In the rows, zero is written as 128.
Rotation paths and how fast each direction turns (degrees a step):
Each turn is a multiple of 5 degrees from 10 to 175, or 0.
Each row of a path follows its step; steps can be skipped.
path 1
step 3: [137 132 140 131 132 128 128 122 119 127 141 120 134 136 126 129 123 124
 128 133 130 129 127 137 132 127 137 134 117 112 133 122 129 134 125 132
 128 118 116 130 136 120 132 140 112 121 126 127 137 125 131 130 126 133
 126 130 135]
step 7: [126 123 123 127 130 144 128 126 113 133 124 140 125 141 127 130 129 134
 130 126 131 130 130 138 130 131 123 140 127 143 129 116 122 132 125 119
 122 131 129 133 131 122 137 136 122 131 130 128 135 126 115 115 127 125
 127 133 136]
step 9: [121 130 127 128 121 123 120 131 145 127 120 118 122 125 128 125 117 131
 123 130 119 116 136 122 126 121 120 129 127 121 129 134 114 130 134 119
 139 121 132 122 129 129 125 133 114 135 129 133 131 119 124 123 124 129
 135 138 132]
step 10: [120 125 128 138 139 139 128 132 123 138 131 129 131 134 123 119 139 122
 128 120 127 131 129 139 127 132 128 138 120 133 119 134 127 123 142 124
 125 125 121 128 126 124 126 127 129 126 131 126 120 139 125 125 134 122
 149 134 137]
step 12: [138 119 128 126 137 116 125 134 131 120 135 117 125 127 127 128 133 131
 119 137 125 127 131 123 125 125 135 129 131 121 138 133 109 127 129 122
 126 121 135 133 133 123 123 119 125 117 117 129 125 129 115 122 133 131
 123 137 127]
step 13: [129 124 127 128 120 122 130 123 133 129 123 125 138 128 121 115 128 113
 130 111 123 118 130 133 140 123 130 134 123 132 133 124 125 130 144 130
 130 133 120 133 125 124 131 130 116 127 126 127 126 130 124 143 137 123
 132 118 132]
step 15: [133 120 122 117 126 121 124 119 115 135 134 127 131 139 122 127 125 131
 131 135 126 127 129 128 130 133 126 138 129 131 132 118 121 122 119 129
 125 123 131 122 129 130 125 121 122 121 130 130 131 134 113 123 112 116
 115 136 123]
step 16: [137 126 122 127 124 135 125 125 124 124 120 129 133 128 119 116 126 131
 136 124 134 120 128 125 125 124 134 124 135 116 128 137 126 135 137 129
 120 119 132 140 130 125 140 132 132 131 131 132 137 123 112 131 138 134
 123 115 137]
step 17: [129 138 125 129 114 134 134 135 130 142 128 132 122 119 124 124 136 122
 125 120 120 126 133 120 116 115 117 125 129 130 134 120 126 135 126 118
 133 129 133 123 127 127 123 137 116 129 129 119 138 128 135 122 129 120
 135 130 131]
[128 131 124 127 126 127 124 128 129 127 128 126 129 128 126 129 127 128
 129 130 129 128 130 129 131 128 131 130 128 128 129 133 128 130 125 126
 128 125 127 130 127 131 126 126 129 128 126 129 126 127 128 128 127 125
 126 130 128] => 110
[126 130 127 131 128 131 129 126 127 129 131 127 127 131 130 128 130 128
 128 128 131 131 130 130 129 128 126 127 126 128 129 127 129 126 125 129
 128 130 126 128 125 127 127 134 127 130 125 125 128 129 127 128 128 126
 128 129 129] => 100
[128 126 128 127 129 130 130 127 124 130 127 131 125 129 128 128 128 130
 128 131 129 127 130 129 127 127 128 132 129 124 125 129 128 127 126 132
 128 129 126 130 127 130 129 126 127 126 128 130 129 128 129 129 130 128
 126 131 128] => 85
[129 131 125 126 128 130 129 128 129 128 127 133 130 130 127 125 127 130
 127 129 129 128 127 129 124 129 127 126 129 128 129 125 128 131 129 129
 128 126 129 127 130 131 127 131 129 131 129 128 129 129 128 128 127 125
 124 128 129] => 35
path 2
step 2: [127 132 113 120 114 131 133 131 121 136 129 125 128 123 142 130 122 125
 126 127 136 139 127 131 124 134 130 130 134 125 141 127 143 122 129 134
 121 126 131 137 140 124 133 126 121 124 117 121 135 128 113 130 130 132
 132 117 125]
step 5: [131 128 121 123 135 117 135 139 124 138 131 133 129 130 134 121 122 118
 128 124 119 121 132 123 129 145 120 140 112 130 130 112 125 130 129 128
 138 128 116 128 130 117 131 128 126 120 130 129 130 126 123 131 135 134
 121 125 123]
step 7: [137 141 125 123 128 121 130 127 136 130 136 134 138 114 129 134 127 142
 135 121 137 119 132 142 124 130 126 117 127 132 129 135 126 118 132 125
 127 120 119 140 133 128 114 129 126 133 130 119 118 126 126 131 123 123
 126 129 124]
step 8: [126 131 139 127 124 113 127 135 127 137 133 124 131 124 117 127 138 136
 129 135 122 122 136 124 128 119 121 133 132 139 114 126 135 135 137 124
 135 129 122 116 121 125 134 135 141 126 125 121 130 133 131 118 136 141
 133 125 123]
step 16: [139 131 119 131 132 130 124 134 132 120 126 124 116 123 118 129 133 131
 136 122 127 120 130 128 125 125 128 132 142 138 138 130 133 114 130 130
 132 131 132 134 117 122 130 122 127 120 132 128 127 137 132 125 125 154
 127 132 131]
step 17: [133 118 120 136 129 127 117 133 130 132 136 111 127 135 133 126 141 132
 129 120 134 132 128 134 127 131 134 121 132 127 120 131 140 145 123 131
 135 125 125 124 121 136 131 124 131 123 129 125 119 136 123 131 120 115
 135 128 122]
step 18: [119 137 118 131 123 127 127 125 130 130 120 134 129 133 131 144 133 134
 122 132 132 136 136 120 111 126 121 136 132 119 134 118 118 133 124 141
 133 128 129 142 127 133 133 132 133 134 125 122 126 128 136 129 137 128
 139 134 121]
step 19: [130 117 128 125 128 131 127 132 129 128 117 120 115 129 139 133 127 114
 140 136 128 133 127 129 132 131 111 131 127 126 124 136 129 124 131 134
 115 133 132 121 127 128 124 136 132 125 120 117 126 123 122 138 122 141
 130 139 136]
step 20: [129 127 120 128 131 123 125 123 131 137 137 119 121 130 119 137 129 128
 117 134 130 137 122 118 139 137 130 124 137 118 134 127 137 121 129 117
 130 121 130 136 117 130 128 121 123 124 131 130 128 112 127 141 128 126
 117 119 127]
[129 130 127 126 128 128 130 129 124 127 128 129 130 130 126 129 128 126
 127 127 127 128 127 127 124 128 127 129 128 127 127 130 129 126 127 127
 129 126 131 130 125 130 130 129 131 129 131 129 125 126 131 126 128 131
 128 125 129] => 170
[126 127 127 130 125 127 132 127 126 127 128 127 128 129 128 129 127 129
 130 129 130 126 127 124 129 127 129 127 129 127 126 130 131 132 128 126
 127 125 129 125 128 131 130 129 128 128 124 129 130 127 129 127 126 128
 127 127 125] => 160
[130 123 129 127 128 126 126 128 130 128 129 128 130 130 129 129 130 128
 131 124 128 127 130 128 129 128 127 131 126 126 124 128 129 130 129 126
 129 129 129 126 131 127 129 130 128 126 129 128 125 127 128 130 126 127
 128 127 131] => 155
[131 130 127 127 128 128 131 129 132 126 124 127 128 126 125 127 129 128
 127 129 128 130 127 127 128 126 131 128 128 130 130 127 129 128 132 126
 128 132 128 128 129 130 128 130 128 127 129 126 126 129 126 129 126 126
 128 125 126] => 80
[125 128 127 125 126 127 127 125 130 126 125 127 129 127 129 128 126 131
 133 130 129 129 128 130 127 129 129 127 127 126 128 127 128 129 126 131
 131 129 128 128 127 132 127 127 127 127 129 129 127 128 126 124 131 126
 127 126 130] => 95
[126 129 130 129 126 130 125 130 129 133 125 126 128 128 128 130 130 128
 130 130 125 130 128 126 127 128 125 127 129 125 129 128 130 128 131 128
 125 126 129 129 128 127 130 129 128 130 131 129 130 128 127 129 126 126
 130 126 130] => 40
path 3
step 0: [124 121 132 122 135 133 134 135 132 132 132 124 127 131 129 131 118 119
 126 116 125 132 128 137 131 131 125 126 120 124 119 137 124 132 126 131
 137 120 121 122 127 127 131 132 131 137 126 136 119 128 128 128 141 146
 122 120 137]
step 3: [115 125 129 130 131 123 136 118 128 135 129 126 130 118 125 122 130 126
 141 131 120 122 129 138 123 128 121 133 123 134 126 119 138 131 126 130
 133 123 125 133 130 122 139 128 132 120 136 122 131 121 124 120 133 128
 124 113 133]
step 4: [123 116 129 137 119 118 136 119 123 137 128 128 132 121 133 124 132 133
 128 129 121 121 134 122 117 122 128 125 130 127 130 128 126 119 137 127
 122 128 128 128 114 119 129 119 128 131 130 122 121 126 129 133 128 127
 113 115 127]
step 7: [135 126 134 133 131 130 130 126 123 129 124 124 131 133 124 124 121 145
 136 131 125 125 134 123 129 120 120 126 132 135 118 143 118 128 129 134
 128 132 134 125 135 133 127 116 121 131 130 134 135 122 126 132 117 140
 125 126 129]
step 10: [127 125 123 132 129 122 121 114 130 143 130 134 132 127 132 126 128 126
 126 128 127 135 124 113 126 143 117 122 140 131 132 135 122 127 126 121
 136 122 136 133 128 129 123 124 133 120 122 125 131 125 126 129 123 133
 135 121 132]
step 16: [127 131 137 130 121 133 137 132 128 146 134 118 135 120 128 128 128 128
 132 125 117 131 120 122 139 127 132 123 136 119 136 134 124 123 117 134
 128 120 128 124 136 123 138 131 128 129 128 117 122 126 125 126 136 137
 126 124 128]
step 17: [133 126 130 119 123 119 130 127 129 124 141 126 124 117 137 126 132 122
 133 117 121 122 128 139 128 140 129 129 136 128 132 142 131 120 127 137
 132 127 127 119 129 120 125 138 131 135 123 120 118 119 125 131 128 134
 123 126 124]
step 20: [120 125 129 129 127 122 140 131 131 126 127 121 131 134 134 129 123 125
 126 126 136 118 138 132 119 129 128 127 125 145 125 133 136 120 128 122
 130 136 129 125 134 132 137 133 121 126 124 127 130 129 128 127 123 132
 108 117 135]
step 21: [122 128 131 133 136 119 131 117 123 141 121 124 135 134 133 128 133 120
 121 123 132 125 126 135 119 121 124 120 125 135 130 128 130 146 127 123
 124 119 132 118 131 122 135 122 123 125 128 127 132 123 125 127 133 133
 119 118 129]
[127 129 129 127 123 129 129 129 128 129 129 128 128 131 131 130 127 129
 128 126 128 129 132 126 125 131 129 128 125 126 127 128 127 127 131 127
 128 127 127 127 128 127 128 128 131 131 128 129 128 127 130 126 126 123
 126 128 127] => 160
[128 129 128 127 129 126 127 129 126 126 124 130 127 125 126 127 128 129
 127 127 126 127 128 128 129 130 129 129 129 126 129 130 125 129 127 130
 130 128 129 129 128 131 127 130 127 134 128 130 126 130 129 130 129 126
 128 125 130] => 60
[127 130 125 126 127 127 129 128 131 128 130 127 130 127 127 129 126 131
 128 129 131 130 131 127 129 127 125 131 129 127 131 129 126 127 127 127
 128 129 127 131 132 130 128 128 126 126 133 128 130 127 127 128 128 127
 128 127 129] => 85
[127 128 131 126 129 128 129 132 131 128 129 128 131 133 128 129 129 130
 128 127 127 126 124 128 129 127 126 130 127 127 130 132 127 127 127 131
 128 130 127 129 128 127 126 129 130 128 127 126 128 126 128 129 125 129
 131 127 126] => 40
[125 128 127 123 130 127 130 130 129 127 128 125 130 127 128 126 129 126
 130 128 132 128 129 129 128 130 128 130 129 130 127 128 132 131 128 128
 129 127 130 126 127 128 126 128 128 131 129 125 128 130 132 129 127 128
 127 131 127] => 120
